[[121 134 138 140 111 134 116 131 122 125 131 133]
 [138 117 112 109 153 121 147 125 138 132 123 121]
 [129 127 127 127 130 128 129 128 130 128 127 127]
 [118 139 144 148 103 137 109 132 118 123 132 135]
 [130 126 126 127 130 128 132 128 129 129 127 128]
 [122 133 137 137 115 132 116 131 122 126 131 132]]
->
[[118 139 144 148 103 137 109 132 118 123 132 135]
 [121 134 138 140 111 134 116 131 122 125 131 133]
 [122 133 137 137 115 132 116 131 122 126 131 132]
 [129 127 127 127 130 128 129 128 130 128 127 127]
 [130 126 126 127 130 128 132 128 129 129 127 128]
 [138 117 112 109 153 121 147 125 138 132 123 121]]

[[132 120 129]
 [119 135 134]
 [153 112 130]
 [127 134 127]
 [138 135 108]]
->
[[119 135 134]
 [153 112 130]
 [132 120 129]
 [127 134 127]
 [138 135 108]]

[[129 134 125 126 132 133 135 130 134 133 130 149 124 127 128]
 [129 134 139 124 120 119 132 124 119 118 125 130 140 128 132]
 [124 120 137 120 120 120 118 121 119 122 128 131 134 124 126]
 [126 128 126 136 129 129 130 132 128 128 124 106 127 127 127]]
->
[[129 134 139 124 120 119 132 124 119 118 125 130 140 128 132]
 [124 120 137 120 120 120 118 121 119 122 128 131 134 124 126]
 [126 128 126 136 129 129 130 132 128 128 124 106 127 127 127]
 [129 134 125 126 132 133 135 130 134 133 130 149 124 127 128]]

[[137 124 117 141 116 118 135 116 147 107 137 139 110]
 [129 115 146 112 155 153 128 144 114 128 118 118 143]
 [127 122 122 118 110 112 147 121 119 116 130 128 121]]
->
[[129 115 146 112 155 153 128 144 114 128 118 118 143]
 [127 122 122 118 110 112 147 121 119 116 130 128 121]
 [137 124 117 141 116 118 135 116 147 107 137 139 110]]

[[129 138 114 133 147 124 122 128 140]
 [129 125 143 122 125 135 134 126 116]
 [120 132 127 115 138 141 142 127 120]
 [108 125 119 109 122 145 151 130 120]]
->
[[129 125 143 122 125 135 134 126 116]
 [120 132 127 115 138 141 142 127 120]
 [108 125 119 109 122 145 151 130 120]
 [129 138 114 133 147 124 122 128 140]]

[[114 132 121 131]
 [112 132 123 135]
 [133 144 120 135]
 [115 107 134 105]]
->
[[115 107 134 105]
 [112 132 123 135]
 [114 132 121 131]
 [133 144 120 135]]

[[123 126 141 127 127 125 128 130 123 127 135 130 132 132 116]
 [137 124 156 133 151 138 121 136 127 131 149 132 132 145 136]
 [127 126 140 129 136 127 130 128 127 133 138 129 131 137 123]]
->
[[137 124 156 133 151 138 121 136 127 131 149 132 132 145 136]
 [123 126 141 127 127 125 128 130 123 127 135 130 132 132 116]
 [127 126 140 129 136 127 130 128 127 133 138 129 131 137 123]]

[[143 127 110 113 122 116 136 124]
 [118 132 140 135 123 141 131 113]
 [134 126 128 112 134 124 154 106]]
->
[[118 132 140 135 123 141 131 113]
 [134 126 128 112 134 124 154 106]
 [143 127 110 113 122 116 136 124]]
---
[[127 124 124 126 129 127 123 127 121 129 127 147]
 [126 124 133 130 128 126 137 130 128 127 127 126]
 [125 123 124 125 126 141 121 125 122 128 125 122]
 [128 124 124 126 126 127 121 126 118 123 125 122]
 [129 147 126 127 125 128 122 126 120 129 132 126]
 [129 127 124 125 129 122 127 134 151 116 129 124]
 [129 125 130 132 130 124 132 127 130 133 129 124]]
->
[[124 124 126 129 127 123 127 121 129 127 147 127]
 [124 133 130 128 126 137 130 128 127 127 126 126]
 [123 124 125 126 141 121 125 122 128 125 122 125]
 [124 124 126 126 127 121 126 118 123 125 122 128]
 [147 126 127 125 128 122 126 120 129 132 126 129]
 [127 124 125 129 122 127 134 151 116 129 124 129]
 [125 130 132 130 124 132 127 130 133 129 124 129]]

[[114 122 130 100 130 128 124 123 141 137 152 112 116 143 115 154]
 [136 128 117 147 116 115 127 118 119 128 124 137 124 112 130 118]]
->
[[122 130 100 130 128 124 123 141 137 152 112 116 143 115 154 114]
 [128 117 147 116 115 127 118 119 128 124 137 124 112 130 118 136]]

[[125 144 128 125 114 127 108 117 130 141 119 143 136 113 127 131]
 [121 119 121 145 143 126 106 127 111 127 112 107 119 148 137 105]
 [120 124 121 144 139 125 100 124 112 131 110 111 122 145 136 106]]
->
[[144 128 125 114 127 108 117 130 141 119 143 136 113 127 131 125]
 [119 121 145 143 126 106 127 111 127 112 107 119 148 137 105 121]
 [124 121 144 139 125 100 124 112 131 110 111 122 145 136 106 120]]

[[136 128 106]
 [132 112 145]
 [141 146 149]
 [134 110 147]]
->
[[128 106 136]
 [112 145 132]
 [146 149 141]
 [110 147 134]]

[[128 132 135 127 115 147 114 120 117 133 135 122 132 130]
 [128 126 138 127 110 151 111 120 113 131 134 124 133 131]
 [121 110 137 131 111 148 124 120 115 128 139 133 133 120]
 [129 140 127 128 130 128 121 131 131 127 122 124 124 137]
 [131 146 119 129 146 111 129 140 142 122 114 124 120 142]
 [136 144 118 124 147 105 138 136 144 127 119 124 124 133]]
->
[[132 135 127 115 147 114 120 117 133 135 122 132 130 128]
 [126 138 127 110 151 111 120 113 131 134 124 133 131 128]
 [110 137 131 111 148 124 120 115 128 139 133 133 120 121]
 [140 127 128 130 128 121 131 131 127 122 124 124 137 129]
 [146 119 129 146 111 129 140 142 122 114 124 120 142 131]
 [144 118 124 147 105 138 136 144 127 119 124 124 133 136]]

[[112 113 117 153 127 135 116 143 137 102 131 144 140]
 [129 129 129 128 129 128 128 128 128 129 128 128 128]
 [114 113 115 154 130 132 117 142 137 104 130 143 141]
 [118 114 110 145 125 129 120 134 136 118 124 135 134]
 [118 113 109 146 126 129 120 134 136 118 123 135 134]
 [129 129 129 127 129 128 129 128 128 129 128 128 128]]
->
[[113 117 153 127 135 116 143 137 102 131 144 140 112]
 [129 129 128 129 128 128 128 128 129 128 128 128 129]
 [113 115 154 130 132 117 142 137 104 130 143 141 114]
 [114 110 145 125 129 120 134 136 118 124 135 134 118]
 [113 109 146 126 129 120 134 136 118 123 135 134 118]
 [129 129 127 129 128 129 128 128 129 128 128 128 129]]

[[132 147 124]
 [130 126 130]
 [126 149 115]
 [129 132 100]
 [134 123 145]
 [125 137 131]
 [137 129 122]
 [112 140 138]
 [134 137 132]]
->
[[147 124 132]
 [126 130 130]
 [149 115 126]
 [132 100 129]
 [123 145 134]
 [137 131 125]
 [129 122 137]
 [140 138 112]
 [137 132 134]]

[[141 116 140 137 106]
 [137 117 143 141 105]]
->
[[116 140 137 106 141]
 [117 143 141 105 137]]
